In the data rows, the value 500 means zero.
Each row below has a hidden score, from 0 to 20, with 10 about the middle. What is it? The score is a weighted sum of the row's numbers plus the product of two more (or one squared), each taken from its middle value.
c(562, 461, 528, 457, 520, 558, 491, 541, 502, 437, 454, 478, 548, 491,
  344, 486) 10
c(981, 176, 278, 700, 305, 999, 175, 571, 225, 9, 859, 62, 496, 530,
  97, 122) 11
c(501, 550, 444, 465, 521, 444, 540, 483, 582, 538, 538, 546, 511, 467,
  578, 570) 12
c(489, 564, 451, 450, 543, 502, 638, 463, 513, 520, 512, 528, 537, 540,
  464, 504) 9
c(923, 199, 336, 702, 290, 999, 176, 645, 272, 28, 844, 92, 541, 553,
  84, 161) 14
c(453, 494, 559, 450, 526, 415, 479, 453, 549, 579, 477, 590, 512, 488,
  545, 603) 9
c(474, 566, 544, 689, 440, 347, 447, 422, 368, 530, 525, 496, 402, 499,
  591, 493) 16
c(482, 553, 395, 474, 497, 476, 519, 488, 580, 529, 511, 544, 550, 465,
  575, 586) 12
c(558, 424, 659, 595, 530, 593, 435, 589, 372, 363, 462, 429, 476, 476,
  347, 337) 8
c(428, 500, 617, 543, 534, 403, 523, 534, 412, 556, 458, 616, 412, 481,
  529, 489) 10
c(454, 456, 541, 448, 575, 514, 456, 554, 555, 521, 423, 577, 506, 505,
  464, 536) 6
c(561, 534, 325, 498, 441, 501, 497, 450, 563, 507, 667, 476, 525, 477,
  568, 571) 17
c(473, 535, 623, 415, 514, 524, 577, 541, 488, 520, 449, 470, 499, 546,
  431, 477) 10
c(536, 488, 327, 484, 454, 537, 518, 474, 567, 504, 604, 472, 510, 488,
  585, 590) 11
c(408, 499, 556, 415, 576, 448, 524, 523, 573, 534, 432, 594, 505, 534,
  497, 530) 6
c(489, 556, 507, 428, 560, 502, 604, 477, 528, 527, 551, 529, 543, 534,
  466, 481) 10
c(440, 452, 594, 442, 542, 479, 492, 530, 540, 528, 416, 553, 542, 509,
  426, 560) 8
c(446, 506, 470, 428, 434, 490, 519, 419, 574, 551, 517, 515, 563, 538,
  541, 548) 10
c(460, 559, 437, 444, 438, 464, 495, 479, 555, 530, 521, 530, 534, 500,
  545, 559) 12
c(443, 535, 450, 467, 528, 464, 511, 494, 595, 541, 472, 578, 493, 483,
  562, 585) 9
c(581, 683, 209, 597, 402, 499, 554, 424, 506, 471, 640, 391, 506, 411,
  705, 474) 18
c(415, 507, 654, 510, 577, 385, 460, 512, 476, 545, 459, 535, 452, 501,
  569, 559) 8
c(498, 385, 553, 396, 566, 604, 423, 576, 511, 463, 454, 509, 511, 570,
  393, 471) 5
c(427, 499, 483, 409, 521, 489, 508, 503, 600, 553, 432, 548, 569, 516,
  563, 599) 9
c(443, 430, 580, 442, 562, 492, 474, 554, 559, 506, 428, 549, 479, 513,
  465, 532) 6
c(561, 646, 215, 614, 399, 479, 547, 380, 549, 490, 623, 384, 529, 405,
  681, 477) 16
c(423, 545, 490, 445, 545, 458, 574, 517, 552, 552, 456, 566, 525, 569,
  494, 521) 9
c(480, 535, 418, 493, 527, 468, 514, 513, 571, 547, 488, 568, 579, 445,
  542, 569) 14
c(505, 544, 589, 435, 510, 506, 578, 496, 499, 522, 407, 482, 495, 480,
  455, 480) 11
c(557, 637, 212, 599, 387, 481, 515, 376, 511, 479, 671, 385, 471, 419,
  719, 501) 15
c(437, 533, 524, 436, 561, 458, 524, 493, 603, 561, 451, 567, 553, 488,
  542, 555) 8
c(526, 649, 197, 598, 420, 502, 541, 393, 500, 477, 666, 366, 532, 412,
  704, 485) 14
c(516, 470, 663, 696, 406, 359, 415, 470, 375, 503, 515, 452, 342, 426,
  532, 535) 17
c(450, 540, 435, 471, 515, 456, 510, 488, 607, 531, 493, 532, 480, 471,
  537, 572) 10
c(505, 539, 616, 725, 391, 383, 412, 489, 371, 490, 524, 481, 363, 410,
  529, 526) 17
c(789, 510, 566, 926, 467, 582, 462, 517, 126, 248, 618, 279, 408, 431,
  320, 122) 16
c(423, 531, 517, 424, 548, 474, 527, 515, 595, 540, 437, 532, 554, 501,
  576, 558) 8
c(433, 505, 564, 412, 606, 465, 514, 534, 562, 551, 438, 590, 527, 543,
  538, 497) 6
c(458, 565, 433, 484, 535, 448, 502, 483, 575, 542, 483, 549, 570, 474,
  562, 574) 11
c(520, 526, 690, 674, 422, 377, 425, 442, 343, 528, 496, 509, 337, 411,
  501, 478) 14
c(449, 548, 541, 383, 524, 470, 518, 482, 581, 541, 437, 565, 547, 490,
  514, 532) 8
c(567, 455, 503, 422, 521, 544, 496, 531, 532, 455, 461, 489, 545, 458,
  390, 472) 9
c(441, 490, 540, 417, 598, 457, 618, 498, 568, 525, 451, 521, 553, 484,
  503, 513) 5
c(489, 464, 617, 421, 513, 543, 583, 501, 489, 512, 461, 442, 504, 539,
  388, 451) 8
c(461, 464, 625, 521, 538, 488, 455, 560, 452, 464, 387, 492, 491, 493,
  464, 407) 9
c(435, 495, 552, 415, 548, 467, 521, 496, 577, 534, 442, 605, 570, 523,
  545, 519) 6
c(471, 586, 340, 485, 464, 480, 573, 469, 583, 529, 529, 451, 539, 454,
  645, 505) 11
c(447, 537, 552, 548, 537, 428, 523, 535, 425, 582, 494, 614, 409, 517,
  532, 536) 13
c(448, 522, 477, 439, 543, 506, 550, 513, 529, 576, 505, 563, 523, 530,
  499, 523) 10
c(950, 235, 260, 715, 288, 999, 128, 610, 201, 47, 856, 84, 517, 528,
  47, 135) 13
c(442, 495, 533, 412, 548, 462, 484, 488, 569, 556, 450, 607, 545, 492,
  543, 511) 7
c(441, 537, 548, 401, 579, 463, 546, 514, 574, 530, 425, 513, 566, 502,
  541, 534) 8
c(559, 432, 557, 457, 552, 550, 517, 550, 514, 477, 479, 494, 533, 505,
  356, 537) 9
c(524, 511, 630, 721, 428, 378, 398, 447, 320, 496, 464, 474, 361, 433,
  552, 479) 17
c(450, 461, 546, 393, 514, 481, 516, 558, 558, 527, 420, 551, 502, 495,
  518, 528) 7
c(484, 452, 683, 546, 602, 538, 464, 565, 440, 457, 406, 507, 484, 525,
  445, 396) 9
c(448, 543, 508, 464, 544, 463, 542, 515, 570, 562, 448, 533, 539, 542,
  519, 519) 12
c(455, 505, 601, 491, 591, 420, 511, 543, 492, 575, 452, 597, 452, 549,
  536, 524) 10
c(467, 574, 365, 433, 500, 469, 521, 467, 601, 551, 482, 498, 564, 442,
  559, 585) 12
c(408, 513, 514, 416, 537, 458, 541, 438, 586, 565, 431, 563, 509, 538,
  548, 583) 10
c(581, 612, 187, 617, 420, 478, 537, 423, 511, 482, 645, 381, 504, 403,
  704, 508) 17
c(545, 649, 198, 598, 382, 502, 544, 370, 492, 474, 652, 387, 527, 408,
  694, 537) 15
c(446, 456, 583, 399, 554, 459, 499, 557, 560, 563, 432, 563, 537, 531,
  493, 539) 9
c(453, 528, 503, 420, 601, 467, 575, 490, 555, 530, 459, 532, 551, 521,
  474, 530) 7
c(501, 506, 588, 463, 534, 488, 606, 476, 497, 511, 466, 456, 509, 556,
  437, 510) 13
c(420, 509, 511, 445, 522, 495, 576, 498, 566, 560, 440, 569, 539, 512,
  494, 551) 7
c(756, 455, 568, 905, 405, 584, 423, 517, 98, 216, 595, 261, 329, 387,
  319, 103) 12
c(416, 529, 566, 470, 506, 405, 543, 505, 504, 608, 441, 615, 472, 525,
  527, 532) 11
c(411, 538, 485, 470, 542, 473, 499, 523, 587, 539, 501, 577, 565, 474,
  558, 565) 8
c(455, 523, 582, 542, 532, 416, 530, 514, 432, 581, 477, 620, 417, 563,
  522, 506) 11
c(431, 532, 494, 431, 512, 482, 546, 516, 596, 554, 465, 585, 528, 483,
  534, 534) 8
c(980, 187, 383, 759, 286, 999, 193, 622, 192, 13, 840, 111, 457, 542,
  0, 89) 13
c(471, 516, 483, 445, 546, 466, 530, 494, 576, 551, 495, 556, 557, 511,
  564, 552) 9
c(441, 539, 573, 521, 515, 429, 552, 477, 446, 585, 459, 616, 414, 531,
  526, 514) 9
c(431, 478, 516, 430, 524, 476, 545, 509, 573, 560, 453, 555, 513, 493,
  525, 567) 7
c(431, 495, 544, 398, 568, 478, 551, 521, 581, 575, 459, 549, 534, 526,
  524, 553) 7
c(470, 532, 408, 502, 536, 440, 477, 483, 593, 528, 505, 534, 537, 455,
  568, 566) 11
c(440, 539, 438, 512, 507, 459, 535, 473, 589, 557, 527, 533, 549, 504,
  568, 586) 11
c(547, 646, 213, 594, 347, 473, 555, 360, 507, 493, 661, 397, 508, 415,
  679, 492) 16
c(434, 509, 567, 416, 543, 425, 524, 496, 552, 567, 434, 564, 525, 527,
  525, 549) 9
c(536, 627, 195, 602, 405, 479, 564, 402, 513, 485, 672, 401, 489, 387,
  691, 504) 16
c(547, 616, 215, 585, 408, 475, 563, 433, 518, 483, 619, 354, 504, 366,
  680, 504) 16
c(527, 537, 681, 725, 412, 363, 415, 432, 336, 480, 519, 481, 352, 447,
  518, 504) 19
c(452, 482, 523, 453, 548, 524, 510, 471, 550, 531, 468, 545, 541, 543,
  500, 540) 8
c(479, 490, 406, 473, 468, 472, 508, 492, 587, 530, 506, 504, 523, 511,
  536, 576) 12
c(459, 532, 432, 468, 519, 473, 508, 525, 596, 552, 463, 570, 554, 448,
  565, 571) 11
c(478, 488, 435, 437, 506, 509, 526, 493, 578, 542, 514, 532, 537, 536,
  474, 532) 9
c(489, 542, 401, 490, 493, 452, 490, 448, 605, 533, 511, 539, 548, 469,
  558, 566) 12
c(479, 581, 551, 666, 441, 399, 460, 463, 358, 522, 509, 471, 401, 440,
  610, 484) 13
c(473, 440, 586, 423, 571, 591, 466, 580, 534, 450, 441, 498, 556, 576,
  469, 457) 8
c(442, 504, 520, 435, 502, 443, 481, 538, 576, 576, 394, 567, 575, 518,
  512, 567) 13
c(426, 503, 548, 500, 519, 380, 503, 462, 497, 595, 421, 593, 477, 483,
  531, 557) 10
c(469, 486, 535, 413, 568, 454, 506, 522, 586, 570, 442, 572, 588, 521,
  539, 592) 10
c(440, 559, 453, 435, 499, 444, 523, 533, 570, 556, 488, 554, 547, 503,
  578, 564) 13
c(439, 514, 519, 424, 544, 478, 551, 554, 550, 558, 458, 555, 543, 559,
  528, 550) 10
c(423, 538, 447, 468, 512, 449, 493, 494, 588, 563, 511, 568, 499, 491,
  564, 585) 10
c(484, 478, 629, 408, 552, 519, 538, 512, 480, 496, 438, 441, 518, 496,
  428, 470) 7
c(429, 510, 547, 460, 562, 426, 503, 470, 564, 583, 461, 575, 503, 447,
  521, 609) 8
c(454, 445, 574, 466, 561, 522, 487, 594, 522, 519, 415, 537, 535, 486,
  407, 562) 8
c(433, 524, 524, 432, 497, 500, 511, 499, 582, 555, 462, 524, 552, 483,
  542, 555) 9
c(617, 428, 616, 513, 439, 587, 421, 484, 397, 390, 541, 334, 474, 556,
  392, 399) 18
c(619, 374, 596, 515, 456, 638, 427, 511, 380, 376, 581, 289, 428, 531,
  355, 403) 12
c(423, 490, 576, 382, 544, 467, 511, 508, 541, 540, 402, 561, 508, 521,
  498, 575) 7
c(436, 497, 591, 399, 569, 496, 505, 530, 546, 503, 393, 529, 535, 544,
  529, 466) 8
c(445, 473, 565, 408, 513, 419, 538, 487, 587, 591, 442, 580, 467, 501,
  535, 558) 8
c(450, 518, 580, 524, 524, 433, 517, 501, 438, 588, 454, 619, 418, 546,
  526, 559) 10
c(424, 471, 550, 408, 541, 426, 475, 545, 551, 558, 400, 579, 551, 539,
  547, 543) 9
c(497, 516, 401, 496, 511, 464, 518, 510, 590, 538, 518, 557, 560, 486,
  574, 585) 13
c(454, 522, 631, 413, 512, 497, 603, 545, 513, 525, 433, 465, 481, 510,
  467, 451) 8
